[112 177  81 146  90  98  80  93 175 115 143 172 117 153 130 177 125 119
 149 170 102 115 166 176 149 151 147 112 172 131  82 157 107 131 110 167
 170 142 126 168 124 166  79 161  80 106 100  92 178  94 166 172] -> j_699
[133 103  89 146 117 166 154 108 110 100 158 104 175  80 117 174 131 144
  79  78 168 136  80 150 147 177 100  84 110 146 156 108 100 120 178 148
  76 151 143 107  88 143 127 145 126  79 133 175 136 167 112  87] -> j_622
[128  91  85 107 111 138  96 147 126 156 151 160 125 154 144 172 117  97
 115  83 112 122 162  96  80 170 119 179 178  86 144  77 138 128 144 157
 142 124 159  88 151 162  85 108  94  94 137 132  76 140 148 112] -> j_449
[125 121 169  86 130 174 124  81 105 156 107  90 140 137 144 174 135 129
  87 112 139 179 166 114  83 178 126 112  98 157  78 113 174 115  78 148
 154 142  78 171 108  83 152 133 155 108 135 139  85 117 131 131] -> j_968
[125 121 169  86 130 174 124  81 105 156 107  90 140 137 144 174 135 129
  87 112 139 179 166 114  83 178 126 112  98 157  78 113 174 115  78 148
 154 142  78 171 108  83 152 133 155 108 135 147 152 155 179 114] -> j_288
[131 168 120 113 121  98  76 110 126 122 169 105 125 128 149 170 131 109
 176  82 145  77 151  88 102  92 114 132 145 149 122 165  84  88  83 117
 115  84 154 147 107 112 178 107 161 100 164 119 132 120 154 113] -> j_59
[115 156 148 100 128 147 106 125  93  80 143 158  76 103  93  83 108  97
 148 141 110 112  88 105 115 116 118 171 120  84 116 100  99 112 139  91
  91 139 165 134  85 101  95  84 105  78 111 121  97 103 116 178] -> j_533
[104 120 115 168  86 142  94 173 125  80 143 151  99 151 120 120 137 171
 172 169 116 108 180 115 100 121 143 106 116 150 134 108  97 133 133 129
 114 151 104 117 145 100  95 178  76 137  79 126 145 116 172 138] -> j_34
[112 177  81 146  90  98  80  93 175 115 143 172 117 153 130 177 125 119
 149 170 102 115 166 176 149 151 147 112 172 131  82  79 107 131 110 167
 170 142 126 168 124 166  79 161  80 106 100  92 178  94 166 172] -> j_76
shift -1: [143 106] : [142 105]
shift -1: [140 137] : [139 136]
shift -1: [142] : [141]
shift -1: [158 104 175] : [157 103 174]
shift +1: [174] : [175]
shift +1: [166  79] : [167  80]

[128 122 129 131 122 124 123 126 125 126 131 127 127 125 126 132 126 124
 123 126 126 131 132 127 128 127 128]  j_288
[122 175 120 119 152 119 146 150 127 137 125 110 143 121 103 120 147 138
 151 139 156 124 127 116 125 116 111]  j_76
[128 145 124 117 152 146 147 135 139 132 116 131 133 140 135 111 140 148
 149 136 136 119 112 131 130 133 123]  j_167
shift +1: [120 119] : [121 120]
shift -1: [127] : [126]
shift -1: [117] : [116]
shift -1: [116] : [115]

[136 140 132 107 132 152 109 158 125  90 135 126 142 124 147 115 104 129
 106 129  98 141 122 126 146 158 125 138 141 110 109 118] : j_24
[123 114 137 125 129 138 154 115 143 115 101 132 110 154 146 131 118 128
 118 136 131 144 111 109 145 148 101 139 121 124 146 119] : j_167
[126 133 122 129 141 126 132 117 144 179 141 125 135  91 122 117 131 135
 130 135 124 143 120 131 126 128 123 117 133 116 150 106] : j_968
shift -1: [136 131] : [135 130]
shift +1: [122] : [123]
shift +1: [125] : [126]
shift -1: [125 135  91 122] : [124 134  90 121]
shift -1: [135 124] : [134 123]
shift +1: [133 116] : [134 117]

[113 122 148 173  68 100 153] : j_76
[107 134  91  88 184 188 122] : j_533
[123 127 105 169 156 145 113] : j_699
[107 134  91  88 156 188 122] : j_167
shift +1: [184 188] : [185 189]
shift +1: [156] : [157]

[124 130 126 131 126 137 134] -> j_968
[106 117 162 131 129 121 121] -> j_622
[127 118 118 136 133 103 110] -> j_449
[131 121 132 128 131 119 124] -> j_167
[124 135 129 122 130 145 138] -> j_533
[135 142 132 120 124 148 150] -> j_24
[145 134 118 124 128 138 140] -> j_34
[140 138  97 127 125 148 137] -> j_59
[107 134 145 119 129 187 126] -> j_699
shift -1: [140] : [139]
shift -1: [132 128] : [131 127]
shift +1: [131] : [132]
shift +1: [187] : [188]
shift +1: [132] : [133]
shift +1: [134 118 124 128] : [135 119 125 129]
shift +1: [118 118 136] : [119 119 137]

[123 130 136 130 126 128 131 127 132 141 131 124 135 135 117 134 120 127]  j_705
[125 129 129 129 140 126 133 131 129 135 123 127 126 135 125 129 125 126]  j_449
[156 134 104 122 114 117 134 129 106 130 132 138 130 142 121 138 125 119]  j_167
[126 124 128 126 122 138 126 121 134 128 126 132 129 128 135 121 130 126]  j_533
[124 128 132 126 130 114 133 129 127 122 119 120 131 128 128 123 130 124]  j_76
[ 92 131 140 124 176 145 124 106 137 116 140 121 129 126 129 128 137 141]  j_622
[123 126 123 135 138 124 131 129 118 142 122 146 131 130 122 137 119 125]  j_59
[122 116 149 108 153 122 118 127 151 123 124 153 117 150 112 140  98 114]  j_24
[105 128 141 124 148 128 137 136 146 124 128 107 128 118 124 120 140 131]  j_699
shift -1: [138 126 121] : [137 125 120]
shift -1: [126] : [125]
shift -1: [132 138 130] : [131 137 129]
shift -1: [124 135 135 117] : [123 134 134 116]
shift +1: [119 120 131] : [120 121 132]
shift -1: [135 123 127] : [134 122 126]

[110 142 136 111 121] : j_59
[139 137 145 133 119] : j_622
[139 137 145 121 119] : j_76
[129 136 132 119 105] : j_699
[129 104  77 117 135] : j_34
[121 137 117 105 155] : j_968
shift +1: [129] : [130]
shift +1: [136] : [137]
shift -1: [104  77] : [103  76]
shift +1: [105] : [106]
shift -1: [129 104  77] : [128 103  76]
shift +1: [110 142 136] : [111 143 137]
shift -1: [137] : [136]

